In the rows, zero is written as 128.
The rows of A fall into 4 groups, which share some directions, and each row is roughly a mix of its group's hidden directions.
A:
[[ 76 133 121 144  95 118 131  92 138  97 100]
 [139  85 140 151 142 144 153 117 146  73 147]
 [128 137 160  88  95 110 108 134 159 137  85]
 [134  91 142 149  93 133 155  94  97 108  98]
 [ 99 113 137 151  75 130 137 136  99  93 156]
 [153 134  90 151 147  83  88 150 114 137 117]
 [134 166 144 177 136 124  98 107 171 135 124]
 [168  94 149  76 143 135 158 137 113 129 120]
 [117 100 159 168 152  81 133 103 123 151 125]
 [102 107 125 117  85 169 164 118 118  93 127]
 [126  94 108 100 164 118 168  90 137 133 105]
 [118 113  76 121  95 172 130 140 143 119  97]
 [175 102 148  95 132 144  93 112 159 146 125]
 [156 163 118 156 129 124 113 112  80 152 162]
 [ 85 137 126  95 139  73 109 108 136 107 123]
 [127 133 150 125 133  97 128 112 151  58 109]
 [121 149 186 119 131  86 125 115 111  92 130]
 [126 101 183 132 138 139 141  94 131  90 102]
 [ 98 137 117 148 167  69 137 120 104 131 142]
 [121  77 142  85 107 159 158 120 145 133 120]
 [164 124 135 158 143 111  95 122 150 106  77]
 [147 104 173 143 123 115 122  72 116 152 115]
 [136  65  99 162 112 126 147 146 131 133 108]
 [136 153 152 108 104 101 116 136 173 174 117]
 [126 112 104 150 169 126 144 173 100 141 163]
 [143 118 140 114 160  91 136 111 110  83 169]
 [126 127 122 102 107 128 157 172  94  99  89]
 [163 144 161 151 135 170 112 132 139 112  85]
 [160 163 140  63 122 139 136 128 117 115 147]
 [154 129 118 143 185 110  87 141 158 134 135]
 [ 92 147 110 165 130 120 156 153  98 121 169]
 [144  90 165 134 140 109 126 154 119 183 122]
 [162 154 146 139 127 148 124 146  90  82 100]
 [157 125 150  74 150 137 153 117 127  99  95]
 [153  86 110 168 133 106 149 128  98 138  94]
 [153 150 146 156 137 129  94 152 118 162 175]
 [145 174 138 119 154 132  98 109 166 127  90]
 [122 145 193 151  99 138 113  95 116 121 129]
 [176 132 175 130 119 127 135 154 147  86 126]
 [133  92 125  70 130 148 155 111 137 159 110]
 [128 123 102 154 133 159 138 129 100 185 158]
 [115 152  93 157 108 163 139 120 128 179 140]
 [118 174  89 129 146 110 140 115  81 139 146]
 [116 120 137 157 134 141 105  67 169 136 123]
 [150 113 135 142 131 143 133 140  81  79 167]
 [129  94 168 162 117  97  91 148 124 133 103]
 [106 127 101 145 172  92 137 140  90 142 156]
 [121  82 148 141 166 100 128 147 115 165 152]
 [149  91 133 124 103 143 117 160 122 140  69]
 [132 172 136 142  99 133 137  68 143 113 112]
 [169 140 122  80 139 101 123 148 119 171 138]
 [102  83  97 135 122 119 129 166 137  84 115]
 [ 81 104 123 100 132  90  99 151 154 124 110]
 [137 106 173 109 144 160 168  88 134 130 121]
 [123 103 128 149 157 130 122 108 178 162 166]
 [102 143 132  89 129 138 164 124  94 156 169]
 [118 165 146 160 105 124  83  88 127 143 141]
 [122 176 112 157 115 121 121  86  85 126 142]
 [154 152 121 191 127 135 160 130 106 150 116]
 [148  76 126 124 106 146 130 103 152 119  81]
 [127 135  96 135 156 114 108 185 163 148 138]
 [151 130 106 118 158 135 126  72 111 162 156]
 [122 138 114 110 104 107 151 124  79 144  77]
 [141 160 155  99 129 135 123  71 118 124  92]
 [108 105 162  81 119 102  97 101 148 140 120]
 [148  99  78 102 123 142 105  97 152 155 120]
 [118 145 139 183 133 170  86 117 141 124 122]
 [101 127 135  92  70 115 128 119 124  87 125]
 [136  96 152 149  95 146 136  97 136  94  87]
 [114 102 111 108 134 138 121 105  77 159 168]
 [ 82 126 105 168 101 148 104 109 109 128 155]
 [127 155 163 177 149 120 142 118  97 110 159]
 [128 102 135 142 144 190 111 122 148 167 112]
 [134 162  97 160 153 162 129 104 142 171 125]
 [131 127 110 186 116 156 141 102 139  87 115]
 [ 87 161  79 106 145 104 123 126 107 123 148]
 [147  73 159 113 107 158 103 133 144 141 109]
 [109 109 150 127 170  84 134 131 143  92 158]
 [156 108 135 145 182 148 143 150 161  98 122]
 [118 174 155  89 121 130 117  90 100 118 150]
 [118 109  81 127 123 125 110 181 165 143 138]
 [ 88 109 109 148 103 142 143 124 119  69 115]
 [175 135 165 109 126 112 152 137 142  90  98]
 [105 136 109 121  83 146 109 145 168 128  85]
 [129 124 138 137  68 153 132 152  95 152 100]
 [126  99  83 139 132 175 118 131  93 150 149]
 [ 99 167 108 127 134  72 128 133 108 155 108]
 [123 114 141 155  82 124 104 171 105 135  94]
 [147 126 140 157  87 160 129 129 163 116  83]
 [154 118 144 138 147 140 141 164 124  62 129]
 [129 111 130  75 141  76 150 135 147 142 149]
 [104  87 119  88  99 107 165 125 120 107 107]
 [129 133  68  95  99 141 146 150 123 152 109]
 [124 144 145 160 113 113 137 101  68 108 152]
 [ 94  96 132 103 135 125 139 149 181 106 102]
 [123 137 148 184 144 151 159 120 101 164 133]
 [165 149 137 127  83 170 127 102 132 120  95]
 [153 168 132 156 152 135 120 137 110  82  93]
 [118 120 138 125  85 123 132  93  72 105 148]
 [106 104 157 156 122 167  99  99 140  92 137]
 [131 138 168 148 136 142 100 150 175  92 111]
 [113 127 106  83 146  78 140 129  94 119 151]
 [ 95 169  96 141 103 110 112 105  87 135 120]
 [129  82 112 145 112 163 116 166 135 116 167]
 [165 117 121 146 190 126 113 119 154 149 148]
 [114  92 150 146 138 143 189 159 127 137 134]
 [ 91 113 134 108  88 111 107 120 127 156 175]
 [136  97  67 163 121 134 111 134 156 143 137]
 [128  61 112 118  91 133 114 156 138 132 116]
 [109 105 126 153 134 164 122 101 160  83 102]
 [150 112 100 125  98 103  85 118 122 113  81]
 [144 131 154 103 136 151 139 119 131 173 183]
 [121 157  85 147 170 139 138 144 135 106  89]
 [123 149 125 158 179 149  79 131 116 138 147]
 [126  88 145 149  93 120 127 142 111 167  86]
 [146 121 130  93 142 100 141 187 145 146 154]
 [131  77 144 152  92 147 154 108 126 103 101]
 [136 140 113 155 171 124 142 148 132  69 110]
 [141 121 138 144 160 149 132 161 130  64 113]
 [114 100 158  99 112 125 109 159 176 155 119]
 [113 158 107 136 150 141 140 116 117 157 190]
 [108 174 122 144 153 133 146  77 137 124  97]
 [122 109 107 112  89 126 178 117 106 101  96]
 [132 112 158 149 156 105 146 142 125 183 159]
 [148 151  94 106 111 180 126 121 111  90 134]
 [105 100 136 118  59 144 135 104 127 131 109]
 [101  96 148  76 114 112 119 154 153 141 152]
 [148  78 148 143 127  97 134 134  80 109 142]
 [159  95 158 127 132 142 119  96 159 105  86]
 [129  69 164 106 107 120 115 124 141  92 133]
 [117 146 182 180 123 125 101 105 122 125 131]
 [116 173 165 145 124 129 144  79 111 147 148]
 [131 104 145 135 101 110 103 117 121 156  65]
 [126  86 160 125  99 148 155 124 142 104  84]
 [137  99 122 104 164 161 128 123 130 187 123]
 [129 162 109 167 156 101 156 114  87 135 144]
 [131 105 129  94 174 119 165 121 134  87 148]
 [118 110 154 127 137 109 176 106 105 137  78]
 [128 115 139 155 130 168  99 148 143  74 150]
 [123 103 114 105 122 160 118 192 147 149 136]
 [103 120 147 103 117 116 109  73 155 165 122]
 [119  78 144 112 147 133 124 145 160 136 179]]
Here is one row of each group, with its name. Which group are the others in?
[ 83 137 125 143 116 110 130 154 190 136 119]
(72)
[154 127 169  95 156 121 123 128 174 139  98]
(124)
[117 193 159  97 147 117 135 128 108 135 112]
(121)
[ 91 140  86 122  98 150 150 144 122  84 139]
(20)

[165 152 162 132 126 167 115 163 103 122 157]
(20)
[127 140 165 119 164 112 154 130 110  78 157]
(20)
[130 158 128 121 120 108 139  89  63 137 117]
(121)
[168 121 134 150 184 118 127 126 150 143  91]
(121)
[147  89 148  90 106 140 120  95 139 111  89]
(121)
[ 96  96 118 133  69 102 117 155 118 125 138]
(20)
[131 123 151  92 135 112 108 135 163 186 146]
(124)
[123 110 118 102 113  91 172 152 174 128 120]
(124)
[104 133 146 109 146  88 111  71 153 119 127]
(124)
[127 169 128 184 124  99 117 131  94 108 119]
(121)
[135  75 128  90  97 156 145 140 129 107 154]
(20)
[ 98 100 134  81 122 118 100 163 159 148 126]
(72)
[116 104 111 116 149 155 126 132 113 167 186]
(72)
[100 105 115 120 119 122 149 192 124 139 161]
(121)
